Each row is where one point has got to under a steady rotation. How many steps took it there?
The counts run from 0 to 417.
|   9.8 | -39.8 |   1.5 |  32.7 | -15.2 |   0.4 |  -1.5 |  16.2 |  -5.2 | -20.5 |  -7.1 |   0.3 |  13.1 |  -7.0 |  10.5 |   8.0 |  -2.2 | -16.0 |   2.0 |   2.0 |  13.9 |   8.2 | -15.8 | -12.0 |  30.3 |  -6.1 |  13.6 |  -5.4 |   3.0 |  28.8 |   9.5 |  -8.8 |   8.1 | -10.7 |  -1.9 |  13.9 | -33.4 | -21.3 |   8.3 |   2.0 |  13.3 | -22.5 |   4.6 | -27.2 |  24.1 |   4.2 |  -5.1 |	300
|  -8.6 | -30.5 |   1.4 |  36.1 |  -9.9 |  12.6 |   1.7 |  26.4 |   3.2 | -13.0 |  -8.6 |   4.6 |  -4.8 |  -3.2 |  12.7 |   5.8 | -12.5 | -15.7 |   1.8 |  -0.4 |  14.5 |  20.5 |  -8.1 | -22.8 |   5.9 |   4.0 |  11.4 |   8.4 |  16.0 |  -5.5 |  -4.5 | -17.7 |  10.1 |  12.4 |   7.9 |  -2.2 | -33.2 | -10.2 |  13.9 |   7.9 |  18.3 | -24.1 |  -4.4 | -22.3 |  30.9 |  18.0 |  -7.0 |	309
|   4.1 | -33.8 |   7.9 |  15.4 |  -4.0 |  16.9 |  -0.5 |  23.8 |  -0.9 | -17.2 |  -4.5 |  10.7 |  11.6 |  -1.4 |  12.9 |  -4.8 | -20.5 | -22.7 |   2.7 |   0.8 |   7.8 |   8.2 | -18.9 | -29.0 |  14.0 |  -3.9 |  17.0 | -10.2 |  16.0 |  13.0 |   2.5 |  -5.1 |   3.2 |  -6.2 |   2.9 |  10.4 | -27.2 | -20.6 |   9.3 |  11.1 |  18.3 | -26.9 |  -5.7 | -25.9 |  29.4 |   3.0 |  -1.0 |	307
| -28.7 | -13.7 | -18.5 |  29.8 |   1.5 | -17.4 |  12.0 |   8.9 |  20.1 |   1.6 |   4.0 | -21.6 |   9.7 |  16.6 | -14.6 |  26.1 |   4.8 | -22.6 |   8.5 |  -2.6 |   5.9 |  14.6 | -18.2 |  13.7 |  17.1 | -14.3 |  10.1 |  -2.3 |  -1.1 |   8.7 |  13.4 | -10.3 |  17.4 | -14.2 |  15.3 |   6.8 | -13.7 |  -4.9 |  -4.1 |  12.4 |  13.4 | -33.7 | -24.9 | -23.6 |   3.2 |  -2.9 |   6.8 |	77
|   4.0 | -29.0 |   4.0 |  22.8 | -15.5 |  -7.5 |   2.0 |  39.2 |   5.5 |   6.8 | -13.3 | -18.2 |   3.4 |  -8.2 |   8.2 |  22.4 |   0.2 | -15.0 | -10.1 |  -2.0 |  -1.6 |   1.0 |  -6.5 | -13.4 |   7.8 | -22.9 |  18.3 |  13.8 |   3.6 |  -2.2 |  11.8 |  -3.2 |  30.1 |  -0.6 |  12.5 | -13.4 | -30.9 | -12.8 |   9.0 |  -0.9 |  14.0 |   5.7 |   0.9 | -33.1 |  14.7 |  16.4 |   7.7 |	210
| -30.2 | -12.5 | -10.2 |  22.0 |  10.0 |  -9.7 |   0.6 | -11.5 |  22.4 | -12.7 |  10.4 |   3.3 |   5.4 |  12.6 | -11.8 | -10.1 | -15.3 | -30.0 |  23.0 |  -0.6 |  20.6 |  15.5 | -28.3 |  -2.1 |   8.5 |  -7.0 |  12.8 |  -0.1 |  10.2 |   3.1 |  -1.4 | -11.6 |   5.3 |  -2.8 |   9.5 |   1.7 |   7.3 |  -2.3 |   2.1 |  15.2 |  22.4 | -34.4 | -18.8 | -27.9 |  12.7 |   1.2 |   7.2 |	68
| -38.2 |  -8.5 |  -2.9 |   5.3 |  -9.9 | -13.4 |   1.7 |  13.0 |  -3.2 | -22.4 |   0.3 | -17.2 |  23.4 |  -0.1 |   8.8 |  26.6 | -11.1 | -16.8 |  14.9 |  19.5 |   8.0 |  -3.0 | -22.5 |  -2.8 |  13.2 | -30.1 |   3.6 |   5.3 |  16.3 |  23.1 |   1.8 |   1.8 |  17.1 | -19.2 |  17.6 |   9.7 |   3.5 |  -8.2 |   7.0 |   7.7 |  18.9 | -12.8 | -18.1 | -15.4 |   2.8 |   4.1 |  18.3 |	282
| -12.6 |  -7.9 | -12.4 |  10.8 |  -0.9 |  -0.1 |   1.0 |  11.8 |   4.1 | -29.7 |  -6.6 | -18.0 |   3.5 |  -2.8 |  -5.1 |   3.2 | -13.5 | -21.6 |  22.2 |   4.8 |  15.6 |   3.0 | -23.3 | -18.5 |  21.8 |   2.4 |  -5.7 |  -4.4 |  27.0 |  39.7 |   5.3 | -19.9 |   2.4 | -12.9 |  -4.6 |   1.9 |  -2.2 |  -0.7 |   1.0 |  12.9 |  28.3 | -27.9 | -20.5 | -24.4 |  -1.4 |   2.0 |   0.7 |	183
| -15.8 |  10.5 |  -5.0 |   7.8 |  -1.3 | -32.9 |   5.7 |   5.2 |  21.2 | -20.9 |   8.6 | -13.1 |   6.8 |   4.4 | -15.2 |  -4.1 |  -8.1 | -31.8 |  17.2 |  -1.4 |   7.2 | -13.5 | -30.4 |  -6.2 |  20.0 | -21.1 |  -5.6 | -13.8 |  14.4 |  23.7 |  -5.3 | -13.8 |   7.7 | -17.2 |  18.8 |   6.6 |   2.2 | -12.2 |   9.2 |  19.4 |  30.1 | -15.7 | -15.1 |  -1.3 |  -3.3 |   1.8 |  16.8 |	360
| -17.1 |   1.2 |  10.5 |  -0.8 |  -9.1 |  -4.0 |  -5.4 |  16.7 |  -3.8 | -24.6 | -14.8 |  -3.4 |   6.8 |  -7.1 |  11.9 |  -2.0 | -18.4 | -23.2 |  14.0 |   7.6 |   8.1 |  11.4 | -21.5 | -33.4 |   0.1 | -29.2 |   7.6 |  10.3 |  35.5 |   6.4 |   8.1 |  -9.7 |  10.4 | -12.8 |  -3.8 |   0.1 | -14.9 |  -9.2 |  13.4 |  18.5 |  32.1 | -19.0 | -10.5 | -25.0 |   9.3 |  19.2 |   4.9 |	105
| -21.8 | -18.5 | -12.9 |  36.0 |  -3.2 | -33.8 |  13.1 |  19.1 |  18.0 | -14.6 |  16.8 |  -9.6 |  -3.0 |  17.6 | -14.5 |  11.2 |   1.9 | -20.4 |  11.8 |   0.6 |  17.9 |  -7.5 | -24.4 |  19.5 |  11.3 |  -7.9 |  -5.5 | -14.4 | -11.5 |  -2.2 | -11.3 | -13.1 |   9.8 |   8.3 |  26.8 |   1.5 | -11.3 | -10.5 |  18.0 |   3.5 |  14.0 | -27.2 |  -4.3 |   7.3 |  16.0 |   5.5 |   8.1 |	155
| -19.9 | -17.9 |  -2.3 |   9.9 |  -7.0 |   0.8 | -10.9 |  38.8 |  -0.4 |   0.5 |  12.8 |   1.4 |   4.4 |  10.3 |   0.8 |   2.4 | -12.4 | -45.3 |  14.3 |   3.9 |  13.7 |  -8.8 |  -2.2 | -16.0 |   4.7 | -17.2 |   1.1 | -12.1 |  19.9 | -15.7 | -20.9 |   5.4 |  19.1 |   3.5 |   2.6 |   4.4 |  -2.2 | -19.8 |  11.7 |  11.0 |  40.9 |  -6.7 | -17.7 | -14.2 |   7.3 |   8.0 |  -6.5 |	321
| -13.1 |  -9.5 |   5.5 |   9.1 | -20.1 | -20.3 |  -3.8 |  19.6 |   4.9 | -22.9 |   3.0 |   3.6 |   0.8 |  -9.1 |  11.8 | -10.5 | -21.0 | -24.7 |   6.2 |  -0.9 |   9.0 | -10.0 | -17.8 | -29.3 |   2.4 | -28.6 |   5.8 |  -8.2 |  16.2 |  -3.1 | -20.5 |  -5.4 |   8.2 |   3.1 |  21.4 |  -5.4 | -11.7 | -17.3 |  27.9 |   6.3 |  34.7 |   8.5 |  11.0 |  -7.1 |  22.0 |  13.8 |  15.9 |	27
|  14.6 |  -5.9 |  16.1 |  -1.9 |  -7.6 |   1.1 | -12.9 |  46.6 |   2.4 | -19.6 | -18.8 | -19.3 |  -2.1 | -18.9 |   6.5 |   9.9 |  -6.5 | -23.8 |   9.3 |   4.3 |  12.2 | -14.3 | -10.1 | -21.9 |   5.6 |  -9.2 | -11.1 |  -2.3 |  23.4 |  31.3 |   3.8 |   0.6 |  14.8 |  -7.6 |   6.0 |   3.6 | -10.8 | -12.4 |  11.3 |  12.8 |  34.9 |  -6.6 |  -4.6 | -17.0 |   8.3 |  20.2 |   1.7 |	12
|  -8.8 |  -4.6 |   7.1 |  16.3 |   0.8 | -16.9 | -12.4 |   5.9 |  17.4 | -15.3 |  17.8 |  -7.0 |   6.8 |  10.4 | -13.4 |   9.5 |  -5.8 | -42.4 |  14.6 |  -1.0 |  -1.7 |  -8.6 | -39.4 |  15.6 |   3.8 | -30.1 |  14.9 | -13.9 |  -5.1 | -15.1 |  -1.3 |   8.5 |  24.2 |  -0.8 |   7.9 |   5.3 |   6.6 | -13.2 |   9.1 |  11.6 |  16.9 | -20.8 |  -5.3 | -20.6 |   1.8 |   4.7 |   6.0 |	245
|  -5.5 | -11.9 |  16.3 |  18.0 |   2.1 |   4.2 |  -1.9 |  27.5 |   2.8 | -15.2 |  -1.9 |   2.1 |  13.6 |  13.4 |   8.6 |   7.1 |  -8.2 | -17.3 |   3.8 |  -0.6 |  14.0 |  18.6 |  -8.6 | -18.3 |  29.2 |  -2.1 |   3.3 |  -3.7 |  17.3 |  30.3 |   3.9 | -23.8 |  17.9 | -27.4 |   8.6 |   5.9 | -13.0 | -12.8 |  11.0 |   9.4 |  23.3 | -31.7 | -20.8 |  -7.2 |  19.6 |  -1.1 |  -5.2 |	392
| -10.9 | -20.0 |  -8.2 |  35.3 |   8.0 | -21.3 |   3.5 |  -2.0 |  21.8 | -15.9 |   3.5 |   0.3 |  -7.2 |  15.0 | -11.4 | -18.5 |  -8.0 | -17.3 |  15.3 |  -7.7 |  25.4 |  19.4 | -27.2 |   2.2 |  12.7 |   6.1 |   7.0 |   4.7 |  -1.6 |   3.9 |  -5.1 | -32.4 |   5.0 |   9.3 |  19.7 |  -7.1 |  -4.4 |   5.7 |   9.1 |   6.4 |  16.0 | -34.4 |  -0.6 | -21.7 |  27.2 |   9.4 |   6.6 |	62
|  10.4 | -30.1 |  -4.1 |  29.9 | -11.1 | -25.0 |  -5.3 |  29.2 |  15.9 |   6.0 |   4.0 | -15.5 | -16.6 |  -1.0 |  -9.1 |  -3.1 |   8.1 | -29.0 |  10.3 | -14.2 |  21.2 | -11.4 |  -5.0 |  11.5 |   5.0 |  -9.2 |  -1.6 |  -0.3 |  -8.1 | -13.9 |  -7.8 |  -0.8 |  17.7 |  25.2 |  11.6 |  -3.7 | -19.9 |  -8.4 |   9.2 |   5.4 |  22.5 |  -4.4 |  12.4 | -28.2 |  14.0 |  21.3 |  -2.1 |	333
| -34.3 |  -4.5 |   0.0 |  24.3 |  -0.6 |  -4.7 |  14.0 |  -2.4 |  15.8 | -20.8 |  -1.6 |  -3.2 |  10.4 |  -0.8 |   3.7 |  30.0 |  -6.8 | -18.7 |   8.7 |   9.4 |  15.0 |  14.2 | -23.1 |   1.6 |  13.1 |  -7.7 |   3.4 |  -4.4 |   9.1 |  20.4 |  13.0 | -12.7 |   9.0 | -11.1 |  24.0 |  14.6 | -14.8 |  -9.2 |   9.4 |  25.8 |  13.0 | -32.9 | -24.6 | -13.4 |  20.6 |   5.5 |   9.8 |	277
|  -5.4 | -20.2 | -15.0 |  38.2 | -12.9 | -13.8 |   8.0 |  36.5 |   7.7 |   1.6 |  15.3 |  -5.7 |  -1.1 |  13.1 |  -7.1 |  14.5 |  -0.8 | -33.8 |  -3.7 |  -9.4 |   5.6 |  -4.9 |  -8.8 |  -2.0 |   7.3 | -18.1 |   5.4 | -18.9 |  -3.3 | -21.9 | -13.7 |  -2.2 |  19.7 |   4.5 |   4.7 |   3.4 | -32.5 | -26.7 |  20.9 |   7.6 |  21.4 | -17.6 |  -3.2 | -12.0 |   8.0 |   5.5 |  -4.6 |	324
|   1.7 | -31.6 |   3.8 |  29.0 |  -6.8 |  17.2 |  -2.5 |  23.9 |   4.3 | -14.7 | -11.6 |   6.8 |   1.6 |  -1.1 |  16.0 |   4.9 | -15.5 | -22.0 |   0.0 |  -2.3 |  12.1 |  16.7 |  -8.5 | -22.8 |  10.5 |   6.9 |  10.5 |  -0.9 |  13.0 |   4.3 |   4.2 | -12.2 |   6.1 |   1.0 |  10.9 |   4.2 | -30.4 | -19.9 |  13.6 |  10.9 |  19.4 | -29.5 |  -9.6 | -24.9 |  35.0 |   7.5 |  -9.5 |	308
|  -4.2 | -10.1 |  18.5 |   0.6 | -16.2 | -15.7 | -11.4 |  41.9 |  -1.2 |  -5.5 |   3.4 |  -6.0 |   7.8 |   0.0 |  12.8 |  10.9 |   5.0 | -32.2 |   3.0 |   2.6 |  11.4 | -12.0 |  -0.4 |  -6.2 |  13.6 | -37.1 |   1.4 |  -7.7 |  10.3 |   3.9 |  -7.7 |  12.1 |  26.3 | -10.1 |  13.6 |  15.6 |  -8.5 | -24.1 |  17.2 |   9.6 |  33.2 |   7.4 |  -2.6 |  -8.6 |  10.5 |  13.3 |  -1.0 |	120
| -19.3 | -25.6 |  -3.3 |  32.2 | -14.5 | -23.1 |   8.1 |  17.9 |  -5.9 |  -5.7 |  10.6 |   5.4 |   9.6 |  17.8 |  10.6 |  -3.4 |   5.2 |  -6.6 |  -2.4 |   2.9 |  16.6 |  21.7 |  -1.3 |  -9.9 |  15.7 | -32.0 |  13.9 |   4.4 |   5.7 |  -3.9 |  -3.7 | -20.0 |  20.6 |  -4.1 |  11.1 |   3.1 | -34.1 | -14.1 |  17.3 |  -1.8 |  17.5 | -17.6 |  -1.0 |  -8.7 |  21.6 |   6.8 |  -1.5 |	402
|   2.2 | -36.6 |  -0.1 |  24.0 | -16.0 | -18.5 |   1.5 |  38.6 |  -6.7 | -13.1 |  -7.5 | -20.2 |   5.7 |  -9.0 |  12.6 |  21.2 |   7.9 |   1.3 |   0.0 |   6.5 |  22.0 |   3.7 |   5.0 |   0.6 |  24.5 | -12.9 |   1.8 |  12.4 |  -0.3 |  33.9 |   6.8 |  -7.5 |  21.1 |  -1.0 |  15.3 |   3.7 | -23.2 |  -9.5 |   6.6 |  -3.7 |  16.5 |  -3.6 |   1.1 | -19.4 |  17.3 |  13.4 |   3.2 |	295
| -17.2 |  -7.0 | -15.5 |  13.1 | -12.2 | -15.4 |  15.4 |   9.9 |   3.9 | -16.1 |  -0.3 |  -4.1 |  12.9 |   4.1 |  -4.0 |  -4.5 |  -7.3 | -19.3 |  12.7 |   0.9 |  15.9 |   2.8 | -10.1 | -26.2 |  28.1 | -15.3 |  -1.8 | -12.6 |  19.6 |  32.3 |   5.6 | -13.6 |   0.6 | -26.5 |   2.7 |  14.3 | -22.1 | -20.2 |   8.0 |  18.9 |  26.0 | -19.3 | -20.3 | -13.9 |   5.1 |  -3.3 |   5.8 |	191
| -30.3 | -12.7 | -19.7 |  32.4 |   4.6 | -14.8 |   8.0 | -11.3 |  21.9 | -16.1 |  12.4 |  -6.7 |   3.4 |  17.0 | -14.6 |  -2.0 |  -8.0 | -23.5 |  16.7 |  -0.5 |  15.1 |  16.3 | -32.9 |   4.4 |  10.6 |  -9.5 |  15.5 |   0.7 |   4.0 |   0.0 |  -1.0 | -22.5 |   9.6 |  -1.0 |  12.6 |  -0.4 |  -6.7 |  -0.9 |   3.1 |  11.3 |  14.4 | -39.3 | -15.8 | -26.6 |  12.2 |   2.0 |  12.5 |	69
|   8.0 |  -6.5 |   2.4 |  22.6 |   5.5 |  -1.4 |  -7.1 |   2.6 |  25.1 | -19.7 |  -1.8 | -11.0 | -15.8 |  -0.7 | -18.5 |  -3.0 | -19.2 | -40.0 |  20.8 | -12.4 |   8.5 |  -6.9 | -43.8 |  -3.0 |  -3.0 |   5.0 |   6.4 |  -7.0 |   8.3 |   1.1 |  -0.6 | -10.8 |   3.4 |   6.5 |   2.5 |  -8.8 |  -7.1 |   1.6 |   9.4 |  20.5 |  25.6 | -31.4 |  -1.5 | -29.0 |   6.0 |  15.1 |  -0.8 |	346
| -12.3 | -17.2 | -13.5 |  26.0 |  -2.9 | -12.4 |  23.9 |  29.5 |  12.4 | -11.2 | -11.6 | -26.2 |   0.5 |   4.3 |  -3.8 |  12.5 |  -2.0 |  -0.4 |   8.7 |  -0.5 |  17.0 |  10.8 |  -9.2 | -13.8 |  17.5 |   3.5 |  -4.5 |   3.6 |  10.5 |  30.4 |  11.7 | -29.7 |   1.4 |  -9.1 |  18.3 |  -1.9 | -34.5 |  -7.7 |  10.3 |   8.0 |  16.3 | -28.7 | -20.8 |  -5.2 |  13.9 |   5.5 |   9.6 |	186
|   1.2 | -20.1 |  16.8 |  29.8 |   1.1 |  -4.3 | -15.5 |  31.6 |  16.9 | -21.9 |   0.4 |   0.3 | -13.7 |   1.1 |  -0.5 |   4.5 | -11.6 | -22.9 |   5.0 |  -4.3 |  13.6 |   2.0 | -28.3 |   6.6 |  -8.8 |   9.2 |   4.6 |   8.8 |  -0.9 | -14.4 | -10.4 | -20.4 |  19.8 |  16.7 |  17.0 | -18.0 | -11.8 |   4.4 |  23.5 |   0.5 |  14.0 | -26.7 |   5.6 |  -8.6 |  30.0 |  25.5 |   2.6 |	140
| -16.6 |   7.3 |  -0.1 |  21.9 |   0.6 | -29.6 |  14.2 |  27.1 |  33.0 |  -9.9 |   3.1 | -21.0 | -13.0 |   9.1 | -13.5 |  11.8 |  -2.0 | -15.7 |  11.3 |  -7.0 |   9.7 |   0.6 | -20.2 |   2.9 |  -0.8 |   2.0 | -10.6 |  -1.9 |   2.1 |   6.3 |   0.2 | -27.6 |  14.7 |   1.5 |  37.3 |  -6.9 | -12.3 |   5.0 |  10.7 |  15.9 |  20.8 | -21.3 | -15.1 |  -1.8 |  16.3 |  15.9 |  18.1 |	356
| -24.6 | -23.8 |  -7.5 |  25.5 |  -2.4 | -32.3 |  13.6 |  28.8 |  18.5 | -10.6 |  16.8 | -12.4 |  -2.6 |  17.1 | -12.4 |   8.4 |   6.8 | -12.5 |  14.5 |   2.2 |  20.2 |  -1.9 | -14.0 |  22.1 |   5.3 | -11.3 |  -7.0 |  -8.3 | -13.0 |  -1.1 | -16.6 | -12.0 |  10.9 |  12.7 |  35.2 |   1.5 |  -8.9 |  -4.7 |  14.9 |   4.5 |  15.0 | -16.1 |  -4.5 |   5.4 |  18.4 |  11.3 |  17.2 |	156
| -16.0 | -11.1 | -12.5 |  22.4 |  -8.2 | -11.6 |  22.6 |  10.5 |  10.2 | -10.8 |  -3.6 |  -1.0 |  10.2 |   7.5 |   1.2 |   6.9 |  -6.1 | -17.0 |   7.7 |  -4.8 |  16.5 |  12.2 |  -7.3 | -22.7 |  28.7 | -10.5 |   0.8 | -12.2 |  18.5 |  29.8 |   7.5 | -15.2 |   3.6 | -16.0 |  13.5 |  12.2 | -29.0 | -23.2 |   5.8 |  20.8 |  22.6 | -24.0 | -20.9 | -12.2 |  14.6 |  -5.1 |   3.3 |	192
|   8.8 |  -4.4 |  -3.4 |  32.2 |   5.8 | -11.1 |   0.4 |  10.3 |  29.8 | -18.5 |  -1.4 | -15.7 | -15.7 |   1.4 | -23.5 |  -0.8 | -10.9 | -27.6 |  13.2 | -12.7 |   2.7 |  -1.4 | -46.1 |  -1.6 |  -4.6 |   6.8 |   6.6 |  -5.1 |   0.7 |  -4.2 |  -0.4 | -23.3 |   3.1 |  11.6 |   7.9 | -13.0 | -17.7 |  -1.2 |   9.5 |  16.6 |  13.8 | -34.0 |   1.2 | -19.1 |  14.4 |  13.6 |   7.0 |	347
| -20.0 | -19.9 |  -7.1 |   8.2 | -14.7 | -14.0 |  10.9 |  10.4 |   3.7 |  -4.3 |  -5.7 |   2.0 |  15.5 |  -7.1 |  12.4 |   2.1 |  -8.5 | -30.5 |   6.6 |   3.1 |  14.8 |   2.2 |  -2.0 | -25.8 |  26.4 | -29.6 |  10.0 |  -5.7 |  16.3 |  23.8 |   2.5 |   3.3 |  10.6 | -18.1 |  16.7 |  18.3 | -16.5 | -28.1 |   2.1 |  21.1 |  29.3 |  -1.8 | -12.1 | -23.8 |  10.5 |   2.3 |  13.1 |	198
|   3.2 | -12.4 |  14.2 |   6.5 |   6.3 | -18.4 | -17.7 |  18.9 |  16.6 | -20.8 |  11.1 | -22.4 |   6.0 |  11.2 | -21.3 |   9.8 |   3.1 | -39.6 |  18.6 |   5.9 |   4.5 | -22.9 | -40.1 |  16.2 |   9.3 | -18.5 |   1.7 | -11.6 |  -8.3 |  14.5 |   6.0 |   4.4 |  26.7 | -11.0 |   7.7 |   4.2 |  11.8 |  -5.3 |   6.9 |   7.3 |  21.5 | -22.4 |  -6.4 | -16.9 |  -2.5 |   9.1 |  11.2 |	252
